In the rows, 128 means zero.
Each named turn below is shown by a few rows before and after it. Which turns, in which order, take the first row of each later pair to the second? The first pair is answered.
Q242:
[131 171  97 160 113 144 110 109  97 153  97  99  95 127 128 108 159 112
  90 108 145 180  75 147 149 166 132 139 150 100 158 137 131 136] => [174 134 124 144 103 153 128 125 106 133 103 103 129 123 119 103 144 105
  86  91 136 172  63 150 140 168 128 142 139  88 159 146 135 153]
[127 114 156 145 130 103 128 138 145 117 172 126 161 113 165  64 111 150
 152 142 143 102 163  72 107 124 125 134 132 147 148  89 156 177] => [ 78 132 153 145 126  99  77 134 149 156 156 120 120 122 159 101 108 155
 162 152 152 113 167  88 128 145 126 101 156 137 148  81 150 161]
[ 81 168 145  51  96 116 129 123 167 180 132 135 123 159 107 170 103 106
 125 116 138 117  93 108 107 164 142 101 144  59 122 124 107 122] => [144 166 126  65 113 108 211 122 151 124 152 136 174 138 121  98 124 100
 104 113 127 102 100  73  78 117 145 163 103  90 124 133 121 132]
Q843:
[167  68 192  80  65 150 145 167 140 119 124 128 167 113 100 153 110 120
 145 110 124 122 110 121  99 146 142 103 121 112 123 142 151 189] => [191  80 176  94  84 145 178 154 137  90 128 120 179 113 117 114 122 106
 122 102 116 120 102 118  90 119 152 132  91 127 139 153 158 179]
[152 141  93 164 130 155 100 177  89 133 130 148 168  99  88 156 106 145
 166 145 140  91 139 104 145 152 111 113 136  99  91 106 169 137] => [171 127 103 162 127 161 107 181  94 126 132 149 176 100  85 155 102 141
 160 136 136  91 128 111 144 154 112 116 127  97  97 114 173 143]
[ 87 128 107  88 117 169  70 123  86 193 116 127 102 153 105 145  83 142
 116 120 137 123 136 148 165 136 118  91 163  95 146 100 131  86] => [117 101 133  79 111 183  76 132  94 181 117 130 119 157  92 150  71 135
 107 104 132 117 117 156 161 141 120  92 153  81 153 112 134  98]
Q87:
[122 112 154 122 128 142 100 123 159 130 139 114 115 140 103 148 123 106
 112  97  99 137  94 158 151 142 145 101 118 104 153 133 113 114] => [164 103 141 122 133 138 163 132 143  92 160 121 162 111 114  97 133 115
 113 107  96 119 113 115 121 106 136 141  98 129 134 127 121 132]
[116 165 138 143 158  75 116 119  87 106 103 103 133 143 148  97 103 168
 123 128 102 104 148 103 160  87 123 146 122 165 116 109 101  88] => [113 128 183 119 133  94  69 137 110 127  93 109 122 160 122 153  76 162
 125 110 104 108 123 139 175 134 123 102 139 124 123 116  94  99]
[109 139 125 144 130 138 113 116 118 127  97 114 132 136 149 143 132 118
 136 111 125 114 133 175 148 106 146 142 118 139 170 123 120 136] => [139 109 149 125 117 147 122 133 124 116 104 120 155 130 139 146 118 123
 138 105 120 106 130 173 139 114 141 138 118 128 160 125 123 155]
Then:
(two turns a pair)
[ 80 147 107 135 158 155 138 119 142 125  95 107 114 163 177  84 131 121
  93 141 123 112 108 148 125 122 137 114 101 124 127 118 112  94] => [107 109 141 121 143 172 134 133 156 117  95 111 130 170 161  99 115 111
  89 120 116 110  86 169 125 139 138 106  97 101 132 134 113 111]  Q242, Q843
[127 130 140 109  98 148 110 141 141 151 116 124 135 116 119 157 125 137
 140 134 136 125 120 130 121 157 122 119 161  99 112 100 134 129] => [100 170 103 131 121 133 112 115 130 156 110 117 114 120 136 144 146 134
 135 149 141 131 128 124 129 139 130 129 154 119 119 100 133 105]  Q87, Q87
[ 55 176 153  64 140 108  91 150 159 196 144  66 144 144 121 108 166 162
 163 175 160 117 207 114 114 131 101  90 123 118 141 108  87  98] => [ 83 193 123  90 164  98 143 131 148 155 152  59 159 146 147  56 189 148
 136 170 151 114 207  99 102  91 111 137  85 142 158 121  93  88]  Q242, Q87
[106 149 111 121 112 107 157 130 136 134 162 141 122 101 122 115 164 168
 156 134 152 129 147 104 114 124 111 149 149 154  97 102 102 159] => [ 92 127 141 109  98 123 113 137 158 156 151 142 103 122 105 160 142 158
 155 111 149 136 121 138 131 159 113 112 162 121 113 118  98 159]  Q87, Q843
[119 161 129 135  79 199  74 172 126 149 144 110 141 132 202 154 106 138
 106 107 120 133 100 164 170 121 124  83 150 112 189 104 152  94] => [171 147 121 137  81 195 139 181 111 104 164 112 199 104 209 105 117 143
 107 114 118 115 118 126 140  85 113 127 128 135 169  97 161 119]  Q87, Q843
[156 120 133 149 104 128 125 164 139 148 113 116 134 140 114 175 106 133
 138 125 119  84 124 137 121  93 120 116 117 105 153 142 139 121] => [157 139 110 166 120 115 143 148 129 136 114 112 135 143 129 152 120 129
 125 129 120  84 126 128 119  73 127 139 105 120 160 144 141 113]  Q843, Q87
[115 162 100 140 144 111  98 139 105 133  81 150 104 132 133 132 143 146
 119 149 110 118 143  97 101  92  62 111 145 181 136 134 131 112] => [174 119 134 120 131 127 132 158 111 100  94 157 149 125 123 118 130 140
 111 129  98 111 128  97  80  92  62 124 125 170 136 144 136 143]  Q87, Q242
[111 173 107 123 137 112 113 133 109 145 121 114 112 112 133 123 157 110
 136 141 123 119 174 100 109 142 107  94 156 149  95 130 132 112] => [167 131 139 107 126 123 149 149 114 114 134 121 159 106 120 109 147 105
 126 122 112 103 168  99  88 135 102 112 137 141  96 143 139 138]  Q87, Q242
[112 134 135 129 146 137 115 134 124 122 129 120  86 133 113 126 123  86
  94 107 135 124 126 138 116 133 127 143 109 134 155 165 152 104] => [135 105 158 107 132 147 123 155 129 118 137 127 111 125 102 131 109  92
 104 101 133 120 127 133 109 144 119 136 113 122 148 167 155 129]  Q843, Q87
[132  54 188  84 120  95  97 194 128 146 126 133 125 158 147 108  85 156
 160 173 109  90 140  95  88 129 123 130 149 145 123 162  35 119] => [ 94  82 167  95 128  88  79 181 122 167 120 131  97 159 153 116  96 161
 167 188 116  99 150  95  96 131 127 122 160 153 123 153  29 100]  Q242, Q242
[183  88 136 152 118 131 144 156 131  71 118 142 129 121 140  84 110 170
 111 135 122 138 106  81 108 115 146 121  92 115 121 106 159 176] => [ 99 147  93 179 139 116  89 122 131 120  96 129  52 143 156 111 125 172
 117 154 136 157 111  99 141 127 157  94 110 124 132  99 149 131]  Q87, Q843
[173 118 146 152 126 110 140 171  93 105 151 137 154  83 114 140 130 136
 162 127 140 110 125  94 100 101  95 162 145 131  73 125 133 138] => [166  95 183 145 113 124  90 168 122 125 135 137 130 113  97 189 107 118
 149  99 137 122  91 141 120 138 105 132 146  94 100 146 128 134]  Q87, Q242
[200 130 140 146 101 132 172 166 150  78 108 151 173 139  90 116 131 127
 131  84  85 141  80 106 103 144 139 139 118 130 124 120 134 193] => [ 86 213  80 168 118 102 108 138 135 146  89 142  87 142 111 149 157 152
 164 132 111 163 117 102 133 154 134 105 168 154 106  84 122 146]  Q242, Q843
[143 108 133 109 164 148 110 187 133  91 112 136 189 101 131 137 116 115
 109  88 103  88 140 184 115 123 149 132 124  88  77 110 120 154] => [ 99 129 124 112 161 146  74 178 138 127  95 134 150 112 129 166 116 121
 119  99 111  95 145 194 136 142 151 106 148  82  75 103 113 137]  Q242, Q242
[125  94 175 107 126 144  89 138 133 133 107 135 121 144 107 166 116 131
 129 115 121 133 120 152 137 159 125  96 136 103 133 139 125 146] => [158 123 127 144 159 126 163 115 109  85 123 130 149 126 140  85 147 123
 106 125 115 124 134 115 117 100 133 161  92 143 138 143 134 134]  Q843, Q87
[117 167 108 108 148 119  98 162 114 170 150 146 141 115 107 139 134 165
 146 129 111 132 175  94 147 118  95 109 147 122 107 126 152 112] => [140 167 101 112 154 117 124 159 106 153 155 147 156 109 110 115 142 161
 139 128 107 127 176  82 137 101  94 131 135 130 109 127 156 117]  Q242, Q242
[103 133 128 128 129 138 115 120 144 150 111 124 107 141 117 163 119 119
 117 112 127 143 110 153 145 132 135 102 147 112 131 136 114 105] => [158 113 131 121 127 138 177 133 130 107 135 132 166 112 122 116 125 127
 118 114 121 125 124 115 117 103 124 140 126 128 114 132 124 130]  Q87, Q843
[ 70 136 126  99 118  98  93 130 107 185  90 150 129  96 124 149 128 117
 153 153 158 133 223  82 123 111 125  86 172 135  85  73  96 150] => [ 81 167  81 139 151  81 134 101  92 153  95 137 129 102 153  97 154 102
 124 148 155 132 222  74 121  70 138 132 135 165 106  89 103 126]  Q242, Q87
[129 107 189 110 119 153  67 123 139 182 131 122 145 102 132 146 125 201
 179 217 122 133 174 124 135 160 131  76 179  76 117 116 106 156] => [ 95 182 111 175 172 127  84  64 117 176 120 103 102 120 178  98 170 183
 138 226 122 143 174 124 151 111 153 117 145 120 152 125 107  99]  Q242, Q87
[ 93 191  61 175 164 103 135  74 129 132 115 127  92 121 151 125 127 131
 126 150 136 133 139 137 145 102 147 145 119 149 129 110 128  87] => [178  78 173 107 106 149 137 139 160 111 127 149 161 118  96 170  68 126
 133 107 117 119 107 161 127 153 132 112 124  86 118 130 132 158]  Q843, Q242
[104 145 125 126 122 119 122 132 129 126 119 138 135 122 125 117 139 148
 140 159 138 112 146 124 121 130 122 120 153 139  99 106 107 139] => [118 143 126 127 122 119 140 134 128 115 123 140 150 118 131 106 139 148
 135 155 136 109 145 115 115 118 125 129 143 142 102 108 112 143]  Q242, Q242
[181  65 186  53 115 149 112 136 171 128 123 135 143 161  93 144 103 132
 111  69 123 134  93 159 129 183 110  80 135  69 116 168 142 166] => [ 81 177  88 123 170 109  78  70 153 161  99 111  50 188 139 128 150 123
  91  97 138 160 105 165 164 156 134  90 132 110 143 164 134  84]  Q87, Q87
[131 135  72 190 173 126 146 102 150 166 136 175  95 119 156 142 132 125
 106 111 151 178 128  95  94 122 149 140 119 132 129 202 150 100] => [169 107  93 178 166 134 169 113 152 145 145 181 128 115 148 130 121 120
  98  97 141 169 118  94  80 119 150 150 106 127 130 213 154 116]  Q242, Q242
[ 91 172  94 155 149 130  90  75 146 153 117 110  70 156 163 109 135  66
  85 126 146 131 110 166 208 119 173 134 106 110 193 147 114  90] => [133 177  67 153 158 115 166  83 119 111 145 113 126 114 180  44 158  84
  97 152 149 113 145 103 173  70 158 187  93 146 160 125 125 112]  Q87, Q242
[124 115 165  99 127 110 118  32 134 113  76 118 129 169 149  88 126  99
 106 105 132  73  69 157 148 138 160 149 110 136 175 161  81  79] => [122 116 169  97 123 111 114  35 133 116  76 118 125 171 147  93 124  99
 107 105 131  77  68 160 152 143 159 143 113 135 172 160  79  77]  Q242, Q242
[156 105 110 138 124 140 163 136 103  99 141 124 135 126 126 111 105 113
  87 132  97 101 137 126 158 120 126 146 123 140 146 150 131 104] => [118 116 114 138 120 140 115 130 112 130 128 124  98 142 121 151  97 113
  93 135 103 111 128 148 176 145 128 114 144 128 149 146 123  91]  Q843, Q87
[ 83 125 136 125 112 123  59 138  87 217 113 157  94 185 107 119 153 150
 129 156 125 134 109 121 140 151 115 176 126 101 111 122  92 134] => [150  95 149 111 107 129 123 162  77 171 137 166 158 157 104  77 152 153
 129 156 115 116 115  90 108 126 108 213 106 112  96 121 101 167]  Q843, Q87
[139 120 102 170 132 114 157 150 121 130 175 152 132 117 128 101 131 152
 108 127 127 105 167  87 120  99 127 186 106 124 122 127 137  83] => [167  75 148 145 110 134 148 171 136 124 177 159 152 123 105 122 106 148
 106 105 118  99 148 105 117 122 126 167 106  97 125 137 137 105]  Q242, Q242
[150 133 142 148 155 111 142 106 169 101 151 136 123 127 140  97 103  89
 122 132 119 140 108 127 139 116 110 123 100 136 157 139  95  95] => [127 129 156 136 141 115 106 108 178 126 142 137 103 132 132 131  93  95
 134 135 122 143 109 140 151 139 110  96 122 121 154 136  91  94]  Q843, Q242
[110 146 116 132 127 146  54 160 146 179 121 165  94 166 145 173  81 141
 155 106 125 125 128 133 120 151 131  75 178 146  59 118 121 107] => [113 184  62 165 155 123 106 139 121 155 127 158 106 145 176 116 117 147
 149 128 126 118 154  94 104 102 130 120 157 192  52 108 129  92]  Q87, Q87
[ 71 161 117 145 130 121 129 130 149 163 141 138 143  84 162 156 192 114
 150 195 115 152 166 139 135 136 165 145 190  96  81  82 130 128] => [113 152 117 149 135 121 175 131 140 129 156 140 180  73 171 115 199 111
 138 191 107 141 165 125 118 113 166 177 167 109  81  89 140 136]  Q242, Q242
[101 142 125 137  58 140 142  94 115 173 147  91 119 129 149 190 119 148
 116 179 142 167  85 130 137 160 147 131 128  82  68 121 109  83] => [159 108 145 124  50 146 191 112 111 136 164 100 171 110 143 160 113 150
 114 169 133 152  88 110 113 146 138 155 112  82  59 123 114 115]  Q87, Q843
[175 134 156 111 164 108 144 151 127 106 131 138 160 106 148 121 122 133
 155 134 129  94 146 103  95 120  88 100 121 167 107 116 143 152] => [147 126 180 103 153 115  90 151 145 137 112 137 123 130 135 170 105 127
 156 123 130 104 126 138 115 155  96  62 138 138 122 123 134 144]  Q87, Q87
[ 78 155 106 123  94 125  96 123 108 170 107 128 132 105 140 162 136 121
 153 171 161 119 208  90 128 158 120  84 164 121  77  89 135  79] => [136 126 118 113  86 129 149 142  98 133 127 137 189  82 137 127 134 124
 154 169 153 101 213  64  98 138 110 115 145 133  66  87 143 107]  Q843, Q87
[145  93 135 122 126 142 129 131 130 120 138  98 130 165  81 127  95 105
  80 139 142 114  94 131 137 127 168 168 121  77 121 161 109 149] => [100 140  97 149 147 126 116 110 126 139 127  91  92 168 100 125 113 108
  84 157 155 123 106 125 149 118 174 168 125  97 124 148 106 117]  Q843, Q242
[113 127 136 102  98 121 135 167 144 145 142 133 126 108 113 155 136 157
 158 142 142 115 156 121 123 157 108 119 142 111  99  99 118 152] => [159 101 153 103  97 132 160 167 151 117 154 133 151 112 113 140 130 144
 138 116 127 112 134 132 114 149 118 133 115 104 115 121 121 160]  Q843, Q843
[117 130 132  67  99 114 106 118 107 127 119 121 139 122 111 158  99 124
 116 111 120 120 159 144 124 155  91  79 117 136 124 132 160 121] => [ 98 164  98  89 116 101 109  99  98 132 117 115 121 123 128 144 117 125
 110 120 121 121 167 135 129 136  98  91 110 154 128 128 158  99]  Q87, Q87
[ 63 165 106 133 129 104  90 146 119 187 102 158  76  97 153 191 172 177
 161 130  97 112 121 168 163 161 143  85 118 107 160 130  91 113] => [ 90 192  60 163 158  87 157 131  95 149 116 158 104  80 183 125 200 173
 146 142  89 102 134 132 143 103 146 141  82 147 159 125  99 107]  Q242, Q242
[ 99 131 138 112 109 139  88 142 135 163 124 137 109 120 120 161 119 151
 151 167 142 142 153 110 138 143 112  96 173 118 110  97 129 133] => [129 128 133 111 112 137 128 153 123 137 138 136 144  99 128 130 128 159
 156 176 138 132 168  83 119 120 103 121 164 135  94  87 134 148]  Q87, Q242
[ 89 130 138 103 130 129  94 132 153 151 114 119 110 114 121 147  91 146
 149 141 139 136 159 133 150 150 113  89 158 114 120 115 119 119] => [145  87 171  96 123 147 122 140 163 118 123 122 146 120 115 136  78 124
 123 106 123 129 131 149 137 151 122 101 129 101 140 142 124 136]  Q843, Q843
[ 89 156 132 129 130 134 110 121  99 165 129 106  85 172 139 131 162  98
 124 113 138 157 108 170 192 174  99  97 147 122 140 149 123  94] => [180 109 158 121 125 144 179 138  96  99 147 113 156 157 140  82 160  86
 100  90 123 141  95 154 158 148 100 139 106 126 146 167 137 130]  Q843, Q242
[147 107 158 117 122 129 169 135 133 112 147 167 130 150 121 120 149 110
 125 133 139 125  82 117 115 119 153 105  95 111 139 150 129 140] => [121 119 149 125 124 128 140 124 137 131 135 163 100 159 124 140 147 105
 127 133 142 134  77 129 129 128 159  91 102 106 149 153 127 124]  Q87, Q87
[122 166  82 164 158  99 160 117 108 123 124  98 123 134 151  70 163 111
 109 136 133 147 129 130 121  86 142 167  86 167 133 124 140  95] => [126 106 163 131 123 127  91 139 147 152 108 105 106 171 111 149 116  93
 103  93 122 160  83 198 144 154 150 107 102 101 156 150 133 113]  Q87, Q843
[135  91 171  86 126 126 139 148 142 124 101 111 132 148 116 115 105 116
 128  99 145 126  94 156 140 110 138  87 121 105 119 134 162 155] => [ 96 154 114 125 158 102 145 115 125 128  97 100 100 148 145  83 139 120
 120 123 156 130 111 140 148  77 147 112 112 141 125 125 162 121]  Q843, Q242
